In the data rows, the value 128 means zero.
Some points, each followed by its number:
[137 167 111 150 170 184  54 237 130  67 107 137 138 178 188 139 130 195 154 247 140  43 142 129 140 133 171 100 128 178 142 249 169 158 179 117 221] 0
[ 46 115 146 128 107  92 166 112 170 169 141 152  95 110 109 139 129  88 130 101 129 130 121 128 142 120 109 146 147 133  89  95 120 112 127 129 131] 1
[127 126 120 121 131  92  79 117 147  90 110 117 146 131 155 106 129 137 157 106 163 118 123 129 131 111 167 125 109 155 105 224 143 144 163 134 152] 2
[229 159 143 169  26 155  95 100 135 110 125 130 108 122  93 113 171 216 160 127 117 125 133  80 142 136 119 109 126 128 121 185 161 146 137 140 130] 3
[117 150 135 131 148 124 125 107 122 107 105 107 116 210 133 130  90 144 125 137 159 159 129 150 130 121 135 130 106 142 119 152 128 142 134 139 123] 4
[125 136 121 135 123 131 128 143 131  49  44 123 127 191 162 109 114 134 104 125 136 150 159 130 119 105  71 146 104 115 128 125 135 160 164 141 203] 5
[ 86 112 184 115 126 118 175 130 142 142 137 124 130 127 223 134 121 108 126 126 101 126 145 124 131 160 118 115 125 117 141 122 130 127 126 105 111] 6
[142 139 129 144 166 106 123 132 108 105 130  76 140 140  98 220 148 154 188 218 113 124 129 137 167 133 148 121 115 119 183 220 131 115 141 184 127] 7
[121 159 180 121 116 110  89  85 120 126 136 161 129 128 132 109 123 140 163 136 157 143 119 146 143  83 118 150  59 169 125 137 139 182 172 144 145] 8
[150 193 130 123 114 120  90   0  63 107 117 164 218 135 133 130  88 123 135 132 139 125 118 138  71 103 122 164 123 123 138 134 130 152 116 131 128] 9
[135 126 107  31 156 100 159 103 133 162 149 143 126  96 131 144 126  71  97 111 141 134  96 131 119 129 124 154 133 121 125  96  66 122 131 103  90] 10
[169 118  37 111 126 143  56 255  79  85 103 156  43 169 156 137 102 140 126 130 138 121 124 169 135 102 135 128  66 155  92 150 148 178 122  99 147] 11
[126 121 141 169 105 134 143 124 136 118 110 118 121 126 131 117 132 152 137  90 123 140 142  88 120 133 132 130 131 126 120 128 158 140 116 122 147] 12
[116  69 192 108 131  15 116 126  78 116 185 151  92 154 139 151  58  10 107  27 157 124 146 165  33  88  22 177 108 128  64 117  70 148 118 115 139] 13
New points follow, each followed by the numbers of its three nearest points above, looking only along the 4 directions in which the numbered points spread most, nearest first.
[140 109 130 115 120 134  96 125 113 145 176 149 125 127 153  86 125 135 134 123 164 125 126 154 136 119 126 123 118 122 118 132 130 136 129 116 126] 4 12 8
[ 54 115 112 132 120 129 142 202 146 132 128 102  90 120 117  58 150 130 137 107  72 139 106 175 169 159 115  99 140 129 120 101 113  94 162 140 134] 6 1 12
[117 143 150 112 138 117 141  88 121 128 149 124 116 113 131 136 111 115  85 130 118  82 115 121 132 140 146 117 120 230 121 132 113 103 102 167  60] 6 10 4
[ 29 142  98 119 127 134 167 146 121 137 131 116 138 108 123 122 139 112 145 107  84 135 126 126 130 138 109 146 158 102 121  96 121  82 125 169 133] 6 1 10
[122 125 103 139 123 127 134 134 123 150 142 132 227 103 162 120 112 136 141 136 135 139  87 127 141 107 163 136 120 124 133 111 182 134 103 107 138] 4 2 8
[111 112 136 147 135 112 134 126 127 118 123 120 185 156 131 135  94 124  95 135 136  71 202  76  99 122 128 137 122 113 107 145 148 135 125 144 132] 4 8 2
[171 126  95 186 117 154 107 122 135 132  26 120 162 134 152   0 130 173 182 157 141 172 144 129 132  95 146 121 113 116 120 134 182 178 111 109 125] 3 12 2
[ 91 126 136 129 142 140 170 171 136 149 143 110 112 109  94 125 143 124 114 140 120 126 165  94 159 136 113 126 190 141 123 103 142  97 123 145 115] 6 1 12
[111 139 253 147 124 161 126 145 109 112 171 146 128 157 135 129 105 139 145 158 131 101 133 152 168 136 126 109 128 151 127 139 117 133 126 129 136] 4 2 6
[114 150 148 113  69 103 128  80 121 118 137 166 122 178 131  91  17  87  91  70 207 182  85 150 187  61 103 233 158 126   0   0  98 130  36 104 131] 13 1 10
[132 131 131 127 141 129 123 106 125 119 105 138  88 153 109 111  86 121 121 110 218 113 153 213  44 121  94 151 106 150 102 128 126 189 153  93 135] 5 8 4
[154  96 123 141  94 121   0 149   0  97 124 144 112 196 160 104  77 140 122 137 107 118 113 255 124 108 118 136  63 112 110 119 118 182 141 131 158] 5 2 4
[105 136 103 131 117 133 144 149 136  96 160 118 133 161 196 129 119 132  87 106 138 128 112 132 117 131 126 131 127 123 106  92 150 112 129 201 143] 4 6 12
[145 132 136 145 132 142 115 121 133 111 148 123 126 139 109 122 123 135 153 129 130 112 152 128 128 117 113 132 159 127 122 127  99 131 131 137 145] 4 12 2
[106 177 135 135 154 193 172 192 191 149 133 119 117  64 108 118 251 135 162 138 121 145  88 125 155 197 121  99 251 140 184 115 131   0 127 123 116] 6 1 12
[108 139  86 131 142 112 111 128 137 111 123 132 140 123 150 156 112 117 153  95 137 126 129  95 135 121 138 153 149 124 108 134 135 119 150 139 152] 4 2 12
[144 124 135 155 133 123 110 126 121 135 242 163 129  75 155 167 121 133 136 116 150  75 141 147  62 125 115 132 104 150 133 125 158 164 133  80 145] 4 8 2
[113 103 119  96 133  70  98 141 109 130 134 144  93 137 152  87  92 128 138 122 157 132 145 147 154  74 118 152 114 163  68 112 129 180 156 127 148] 5 4 8
[129 102 154 177 177 144 159 125 126 146 120  75  98 135  99 134 108 125 156 106 111 214 144 143 132 133 138 119 146  85 126 128 109 117  56  83  98] 6 1 12
[150 127  77   0 115 112 117 125 160 138  64 149 163 122 150 119 154  98  88 149 139  74 115 125 122 116 110 136 112 140 137 109 128 136 191 137 114] 4 6 2
[140 126 143 177 134 114 157  84 149 136 139 107 113 112  88 153 121 124 135 117 122 107 116 156 131 151  97 139 138  91 134 136 110 112 140 108  92] 6 1 12
[127 124 130 120 226 137 119 155 123 143 183 114 157 104 132 181 162 153 154 255  81  96 126 114 163 150 255  71 126 144 255 195 130 123 153 144 133] 7 0 2
[137 143 104 114 116 140 113 123 131 121 141 144 117 133 116 163 118 111 145 115 130 150 125 118 125  94 126 156  68 140 120 122 130 146 122 134 130] 4 8 2
[125 189 151 167 116 115 118 114  90  99 181 155 127 129 142 145  85 255 119 124 171  97 103 144 127 129 130 151  90 217 115 142 237 185 161 122 169] 2 8 5
[115 110 134 141 130 150 116 145  95 100 190 123 123 164 122 125 120 115 144 126 123 133 122 141 168 119 116 132 136  98 115 121 123 115 112 152 159] 4 2 6
[ 64 242 143 155 152 227 137 145 151 139 126 127 130 112 130 131 157 142 157 198 100 144 116 111 154 188 125 116 191 126 255 108 107  56 149 124 134] 7 6 12
[139 139   0 104 126 141 114 121  71 123 127 132 144 116 108 136 110 105 133 103 128 121 135 111  70 118 140 148 140 121 115 135 139 129  69 125  97] 4 8 2
[111 155 133 105 125 133 151 100 108 142 158 167 151 121  82 252 124 113 130 133 141 185 182 100 120  88  91 182 104 132 138  93 133 134  93 143  98] 10 6 1
